In the data rows, 128 means zero.
Here are some points, one per row:
[ 62 104 172 157 190 173 189  80 105 202 108 112  73  71 144 119 101 127
 119 122 131 126 130 120 110 138 186  93 141 151 182  98 183 128 148  67
 135 120 132 133 124 155 142 100 155 148 171 133]
[ 80 183 142 155 130  70  94 101 188 152  97  94 111  78 115 163 166 113
 162  50 140  68 123 103 103 109 113 131  98 129  86 133 130 142  95 124
 146 110 197  74 147 142 124 168 126  65  93 107]
[131 130 159 148  96 101 129  64 139 116  57 171 117 170 163 138 101 209
 155 200 170 115 142 191  75 149 103 102 150 125  79 129  71 133 142  87
 146 125 108  95 142 152 142 155 142 145 134 144]
[143  88 100  94 117 105 139 150 117 127 160  71 117 100  80 144 134 134
 143 149 132  75 127 134 103 167 117  44 141 121 159 118  83 179 155 145
 145 165 149 187 155  77 196 181 142 121 143 173]
[152  89  92  76 123 140 114 144 118 169 117 119 115  85 169 124 142 120
 159 194 134 122 158 152 167 181  68 127 148 108 130 168 191 115  86 102
 156 118 150 146 117  88 202 107  86  99  99 103]
[128 129 139 128 104 129 215 128 158 135 153 111 187 121 160 147  97 144
 116 122  85 157 155 129 124 107  94 133 205  96  95  92 159 181 147 111
 145 167 158 132 141 114  87  98 132 134  92 181]
[ 81  89 121  66 148 130 112 172 151 109 119 128  79 161  81 102  40 142
 134 110 135 146 121 143 193 147 126 156 123  99 134 102 128 147 137 115
 162  90 169 140 183 158 102 133 169 142  62 116]
[154 147 156 129 135  96 152 200 150 133 164  86 145 149 128 196 121 139
 108 153 152  82 162 159 147  77 133 115 166 187 100 200 138  94 136  75
  97 122 119 138  93 137 119  79 160 108 127 116]
[164 113 154 124 144 109 134 120 124 133 127 131 167 128 151 160 118  70
  93 101 192 128 126 102 152 147 101 124 176 120 160 132 124 133 101 125
  28 118  76  85 164 148 150 174 140 139 171 137]
[129 102 155 169  95 168 116 128 162  66 141 106  98  97 188 121 123 153
 170 126  91  94 102  92 145 146 128 140 142 119 175 178  87 163 148  85
 111 114 157 128 155 111  64 148 132  98 124 167]
[ 95 101 105 147 145  95 142 139 145  87 186 141 119 152 120 152  95 189
 140  95 194 142  95 168 172 125 118 161  58 137  95 159 138 160 128 143
 159 125 110 127 119 161 202 111 101 128 192 158]
[169  89  62 169 136 112  87 161 163  74  95  97 115 117 108 105 125 102
  97 152 107 109 134 161 142 171 183  80 160 100 106 101 155  78 157 130
  84  89 171  55 127 167 122  98 107 147 127 176]
[142 162 155 108 142 131 130 107 175 105  62  83 132 166 109 119 154  85
 141 143 110 145 137 156 118 103 139  65 118 139 185 113 165 148 103 145
 177  94  52 155 167 127 166 118 126 144 114 100]
[170  95 131 135 141 142  93 117 157 114  95 171 147 153 109 175 161 182
 132 144  94 159 146  63 160 101 185 183 167 176 137 126 157 153 122 110
 142  95  99 140  89 107 191 159 168 127  86 138]
[131 125 152 168 153 120 111 152 182 185 172 147 123 152  81 137 106 104
  86 145 150 148 152 120  98 203  99 127  96 147 167 121  82  92 113  86
 150 105 133 131  72 120  71 151 127 117 134 126]
[118 144  90  65 127 168 115 102 191 134 143 151 132 102 148 162  69  56
 188 115 124 141 161 105  76 166 147 156 127 135  80 163 140 142 127 167
 104 165  74 155 143 159 128 122 110 168 142 165]
[186 112 142 148 160 125 107 169 126 145  94 102 205 100 135 118 136 161
 126  92 109 122 132 172 120 173 126 163 119 207 149  86  80 130 111 151
 173 162 167 166 160 157 100 123  62 181 144  78]
[127  80 163 133 153 124 166 115 101  93 176  57 138 160 120  84 114  92
 197 123 111 123 170 142  76 157 148 158 110 178 138 183 140 122 119 174
 128 128 122  96  89 139 139 151 188  94 105 125]
[134 150 113 201 140 119 131 128 119 129 141 160 150 168 185  66 128  84
  70 150 126 135 136  82 128 122 132 100  98 154 114 134 123 196 136 141
 161 158 194 115 131 144 206  80 150 112 131 108]
[186 101  91 153 127 150 187  59 138 112 161 187  71 134 148 126 133 144
 125 137  85  25  96 110 155 122  87 129 107 120 135 113 141 132 105 150
  87 109 126 171  94 160 127 164 124 145 103  54]
[131 144  76  99  68 148 148 135 106  89 121 156 167  93 114 140 115 134
 102 113 201  86  96 149  91 108 202  90 131 155 164 134 126 167 105  80
 160 127 102 129 106 127  75 125  95 109 148  97]
[153 120 135 172  73 139 104 101 132 146 136  91 102 147 111  88 209 128
 145 135 173 172 191 151 159 117 126 171  88  83 158 157 137 181 115  84
 123 142  98 134 164 102  73  98 127 133 135 144]
[149 134 154  97 116 107 109 144  97 159 148 208 119 167 137 121 119 104
 153  95 137 162  80 123 173 178 130  93 136 125 157 164 140 115  97 140
 136 154 138 132  73  94  92 139 120 128 142 147]
[123  94 166 128 155 108 119 136  96 114 114 133 185 165  80 140  86 116
  98 189 125 101  55 117  54 108 132 164 104  52 115 112 176  79 130  99
 135 155 117 159 150 115 119 149 151 108 126 122]
[164 105 131 156 126 154 139 150  87 149 163 117 102  77  71  96 128 192
 106 102 140 127 155  84  72  80  98 153 151 102 127 143 141  85 120 169
 131  92 107 117 143 124 166 110  72 108 173 169]
[149 110 165 135  94 140 129 118 118 105  76 111 105  87 115 174 115 165
 136 169 133 164 157  77 145 153  87  90  84 109 107  98 103 114  77 200
 110 190 137 137 108 182  88  51 186 107 161 102]
[125 127  90  70 131 102 102  86 115 123 164 151 108 131 143  97 175 140
 140 149 126 187 106 129 132  84 166 131 196 179 130 127  83  76 154 128
 139 160 158 176 161 189 123 131 147  36 144 139]
[ 64 107 115 133 102 111  88 135  58 120 117  91 111 201 186 170 100 119
 118  95 129  86 216 129 157  90 136 122  98 132 150 123 130  68 163 126
  89 139 123 192 129 130 122 125  95 140 116  91]
[132 133 153  94 172 154 155  89 148  89 115 129 122 162  53 107 159 104
 191 152 183 102 146 104 152  98 162 153 158 113 119  79  64 125 145 139
  94 139 180 105  73  64 128  88  57 157 133 101]
[118 193 104 139 140 158 162 136 122 147  84 100 120 128  96 101  88 142
 118 129 183 131  54 152 165 131 103 138 126 125 163 172 160 147 202 180
 119 162 127 121  75 119 112  99 155 105  90 118]
[110 145 159 166 146 136 112 110 113 115 146 148 128 136 126 106 134 166
 127 156  90 132 153 159 128 165 161 122 134 146 101 156 191 116 168 172
 126 207 111  75 153  82  97 206  92 125 140  91]
[ 79  63  89  95  96 106 136 171 124 148  87 120  92 103 168  88 118 109
 127 143 129 161 125 125  67  81  92 182 149 167 100 111 111 147 103 105
 123 119 126  68  87  81 115 139 129 151 149  62]
[123 124 177  89 152  84 110 167 158 102 117 106 153  93 201 101 131 178
 149 145 143 171  79  69 117 120 110  83  67 149 133  97 168 139 199 143
  71  87  97 148 101 114 110 147  72 109 115 130]
[ 89 164 101  68 163 127 164 143 102  88 143 112 127 117 135 102 171 120
  37 168  82 118 184 108 123 137 126 137  67  84 109 147  54 155 138 121
 150 113  78 118  91 147 103 146 124 136 108 144]
[121 201  69 148 144 171 128 169 112 174 143  98 107 171 133 117 166 116
 169 176 129 110 107 151 140 147  83 147 172 135  87  75 154 137 137 136
 142  94  86 122 121 197  92 161 117 110 155 122]
[110 122 143 106 143 100 134 108 145 153  96 153 131 152 116 116 117 104
 102 184 140  91 142  70 153 148 158 159 124 158 100 154 164 153 120 169
 153  59 160 173 172 127  69 120 113 113 219 162]
[147 150 146 152  97 118 147  98 184 116 130  92  89 140 129 147 130  91
  97 135 101 135  91 138 125  92 104 112 110 171  90 115 147  86  92 112
 164 162 134 166  77 104 117 127  82 169  92 210]
[ 93 158 183 129 135  66 168 135  88 149 136 166 133  93  94 136 105 144
 147 157  72 135 132 176 157 122 167 158 126 105 161 142 121 159  72 122
  91 134 119 121 142 189 145 108  37  98  73 139]
[152 139 170 100 147  73 106 158 132 145 129 140 102  77 120  84 146 118
 114 137 131  58 100 106 173 116 119 142 165 143 130 148  99 122 136 135
 128 183  59  96 181 123 141  94 188 164 108 105]
[111 148 152 129 137  91 157 156 132 116 126 191 133 149  82 119 183 156
 181  51  88 132 148 152  91 157  87  85 148 112 120 116 135 107 148 128
 121  74 114 181 114 114 128  98 175 113 149 116]
[ 71  39  83 154 195 134  90 121 122 107 121 157 151  91  92 185 167 107
 112 108 112 152 135 165 172 106 119  70 136 122  90 112 164 189 123 118
 132 157  97 117  89 120  85 129 129 100 137 118]
[101  99 122 165 169 159 114 128 145 177 147 162 153 159 131 110 152 117
 127 137 205 137 130  95  91 108  94  95 138 111 117 129 102 126 144 122
  98 149 127 165 178 132 144 120  99 115  33 130]
[139  64 195  95  54 171 139 121 131  94 159 125 134 140 137  86 173  98
  74  47 158 110 107 145 124 158 131 141 155 120  70  99 162 119 141 131
 170 121 103 121 129 170 114 114 114 126 104 106]
[107 155 100 104 113 135  84  40  82 117 113 138 153  99  64  97 124 155
  74 113 111 128 134 142 125 130  67 128 126 212 116 186 152 111 128 125
  84 107 160 144 164  96 124 123 145 178 104 142]
[172 131 147 116 127 214  63 177 155 175 118 142  82 143 114 153 109 139
 128 113  83 123 125 111  98  52 160  93 106  91 111 187 109 139 141 130
 152 167 141 116 141 155 125 149 110 139 152 101]
[157 114  59 146 148  85 104  74 156 181 135 112 202 130 147 117 106 147
 150  95  76 118 118 134 107  99 114 155 144  69 170 155 100 137 171 139
 135 103 104 131  98 143 100  81 148 165 143 115]
[ 65 142  96 127 126 119 162 188 136 119 117 139  92 187 150 160 207 184
 112 108 126 136 111  81  88 157 145 126 164 118 178 156 144 124  92 155
 123 157 158 101 138 146 130 128 126 234 128 155]
[ 98 158 129 134  54 146 142 130 145  80 173 139 201 115  85 130 104 104
 154 167 120 186 142  86 148 113  86  83 147 112 177 157 136  88 134 114
 155  96 166  85 133 170 151 154 110 140 144  58]
[203 162 107 126 155 117 132 119  84 120  93  88  80 152 103 108  62 133
  88  75 134 197 147 108 114 143 130 119 163 126 115 122 119 173  95  98
  84 130 135 156 106 157 149 191 118  93 105 119]
[110 157 174 136 150 139  77  73  72 141 183  89 102 101 153 163 114 136
 123 128 120 162  87 118 164 159 138 103 166 108  77 142  72 109 163 111
 176  73 100 120 114 107 162 110 117 181 122 109]
[129 135 141 170 138 146 165 183 123  98  95 191 104 118 123 102  93  62
 147 106  85 139 143 174 154  69  75 124 110 152 124 122  85 124 164 116
 119 108 120 133 160  83 136 141 126 129 181 155]
[126 170 143 111 110 116  83 113 184  91 179 139  67 114 138 181 136 109
  61 135 123 149 136 184  78 151 117 210 138 109 194  63 153 149 174 135
  89 154 153 136 127 102 156  98 132 105 166  93]
[160 173 120  79 187 164  91 121  80  85 141 132 146 184 175 136 108 144
 151  96 102  93 124 115  99 135 105 117 111 117 130 104 155 141  71  85
 144 127 147  63 157  84 109  50 117  87 144 145]
[157 156 136  88 139  88 129 115 151 154 114 129 147  95 182  78 149 142
 119 108 162 132 174 173 151  89 161 121 120  38 117 147 153  95 103 140
 149 135 194 146  83 123 133 187 171 158 170 126]
[150 154 129 128  62 147 168 153  92 192 123 132 161 130 116 190 123 149
 121 119 122 118 160 112 148 160 186 141 114 131  81  87 120 160 169 168
 118  89 142 114 150  65 130 142 155 117 106 104]
[ 91 125  87 103 100 149 179 104 177 175 100 101 164 156 111  98 136 150
 121  88  79 135  98 102 183 173 143 128  74 134 110 110 101  56 139  59
  89 185  93 101 149 108 183 123 116  77 172 122]
[114 138 129 141 166 163 137 128 124 118 180  68 157 125 147 150 145 144
 130 148 135 157  79 149 163  79 127 139 128 128 117 105 115 118  41 149
  91 111 152 146 186  95 112 175 176 152 150 115]
[ 92 114 136 131  91 166 101 135 163 164 131 140 136 140 159  98 106 140
  98 141 106 130  93 197 108 122 176  95 124 132 141 136  79 118  54 213
  78  67 109 127 110  93 157  97 151  93  92 141]
[186 117 105 105 127 117 163 133  93 150 173 155 107  99 116 152 161 110
 171 146 144 170 101 152  98 125 166 115  21 147 107 126 149 116 164  79
  85 108 158 104 163 154 120 110 158 184  85 134]
[133 103 168  97 108 173 112 115  80 151  60 121 168 137 141 185 176  96
 124 121 124 102 103 148 137 105  80 178 111 134 181 129 104 140 171 150
 148 121 173  83  88 185 154 164 131 123 131 201]
[112 134 116 148  45  75  62 132  95 157 176 123 124 140 104  85 100 116
 172 136 114  95 130  88 136  97 142 125 122 143 150  29 152 158 110 122
 136 158 100 109  93 128 128 134 148 162 139 176]
[101 163 117 198  97 140 107 168  87  69  71 121 142  87 136 115 163  76
 158 124 130 134  86 117  99 169 171 188 145  87  83 150 116 128 114  92
 112 143 129 214 100 129 153 112 140 142 133 120]
[124 170 102 144 163 177 125 147 138  91 132 184 154  60 158 117  98 150
 134 116 179 107 193 117 144 129 132 141 110 141 158  75 126  52 120 135
 176 134  98 124 124 119 136 150 167 118  77 172]
[171 104  80 171 126  56 183  97  99 121 102 123  86 137 158 190 124  90
 126 116 137 159 112 107 121 121 146 140 133 115 154 146 107  77 133 186
 204 123  99  96 181  81 105 131 106  93 104 120]
These points spread out most along one direction. Take the direction at right angles to it along which they spread out most. Go by this last direction. Where along it does each point below lie, from 0 to 99? The average is 50, and the first point in the table lies past the average. One standard deviation of the points above along it is 16.
[153 120 135 172  73 139 104 101 132 146 136  91 102 147 111  88 209 128
 145 135 173 172 191 151 159 117 126 171  88  83 158 157 137 181 115  84
 123 142  98 134 164 102  73  98 127 133 135 144] 47
[110 145 159 166 146 136 112 110 113 115 146 148 128 136 126 106 134 166
 127 156  90 132 153 159 128 165 161 122 134 146 101 156 191 116 168 172
 126 207 111  75 153  82  97 206  92 125 140  91] 50
[186 112 142 148 160 125 107 169 126 145  94 102 205 100 135 118 136 161
 126  92 109 122 132 172 120 173 126 163 119 207 149  86  80 130 111 151
 173 162 167 166 160 157 100 123  62 181 144  78] 36
[127  80 163 133 153 124 166 115 101  93 176  57 138 160 120  84 114  92
 197 123 111 123 170 142  76 157 148 158 110 178 138 183 140 122 119 174
 128 128 122  96  89 139 139 151 188  94 105 125] 44
[143  88 100  94 117 105 139 150 117 127 160  71 117 100  80 144 134 134
 143 149 132  75 127 134 103 167 117  44 141 121 159 118  83 179 155 145
 145 165 149 187 155  77 196 181 142 121 143 173] 36
[ 89 164 101  68 163 127 164 143 102  88 143 112 127 117 135 102 171 120
  37 168  82 118 184 108 123 137 126 137  67  84 109 147  54 155 138 121
 150 113  78 118  91 147 103 146 124 136 108 144] 61
[154 147 156 129 135  96 152 200 150 133 164  86 145 149 128 196 121 139
 108 153 152  82 162 159 147  77 133 115 166 187 100 200 138  94 136  75
  97 122 119 138  93 137 119  79 160 108 127 116] 50
[169  89  62 169 136 112  87 161 163  74  95  97 115 117 108 105 125 102
  97 152 107 109 134 161 142 171 183  80 160 100 106 101 155  78 157 130
  84  89 171  55 127 167 122  98 107 147 127 176] 65
[ 80 183 142 155 130  70  94 101 188 152  97  94 111  78 115 163 166 113
 162  50 140  68 123 103 103 109 113 131  98 129  86 133 130 142  95 124
 146 110 197  74 147 142 124 168 126  65  93 107] 30
[152  89  92  76 123 140 114 144 118 169 117 119 115  85 169 124 142 120
 159 194 134 122 158 152 167 181  68 127 148 108 130 168 191 115  86 102
 156 118 150 146 117  88 202 107  86  99  99 103] 41
[123  94 166 128 155 108 119 136  96 114 114 133 185 165  80 140  86 116
  98 189 125 101  55 117  54 108 132 164 104  52 115 112 176  79 130  99
 135 155 117 159 150 115 119 149 151 108 126 122] 63
[157 114  59 146 148  85 104  74 156 181 135 112 202 130 147 117 106 147
 150  95  76 118 118 134 107  99 114 155 144  69 170 155 100 137 171 139
 135 103 104 131  98 143 100  81 148 165 143 115] 30
[ 79  63  89  95  96 106 136 171 124 148  87 120  92 103 168  88 118 109
 127 143 129 161 125 125  67  81  92 182 149 167 100 111 111 147 103 105
 123 119 126  68  87  81 115 139 129 151 149  62] 56
[203 162 107 126 155 117 132 119  84 120  93  88  80 152 103 108  62 133
  88  75 134 197 147 108 114 143 130 119 163 126 115 122 119 173  95  98
  84 130 135 156 106 157 149 191 118  93 105 119] 44
[ 81  89 121  66 148 130 112 172 151 109 119 128  79 161  81 102  40 142
 134 110 135 146 121 143 193 147 126 156 123  99 134 102 128 147 137 115
 162  90 169 140 183 158 102 133 169 142  62 116] 82
[ 95 101 105 147 145  95 142 139 145  87 186 141 119 152 120 152  95 189
 140  95 194 142  95 168 172 125 118 161  58 137  95 159 138 160 128 143
 159 125 110 127 119 161 202 111 101 128 192 158] 74
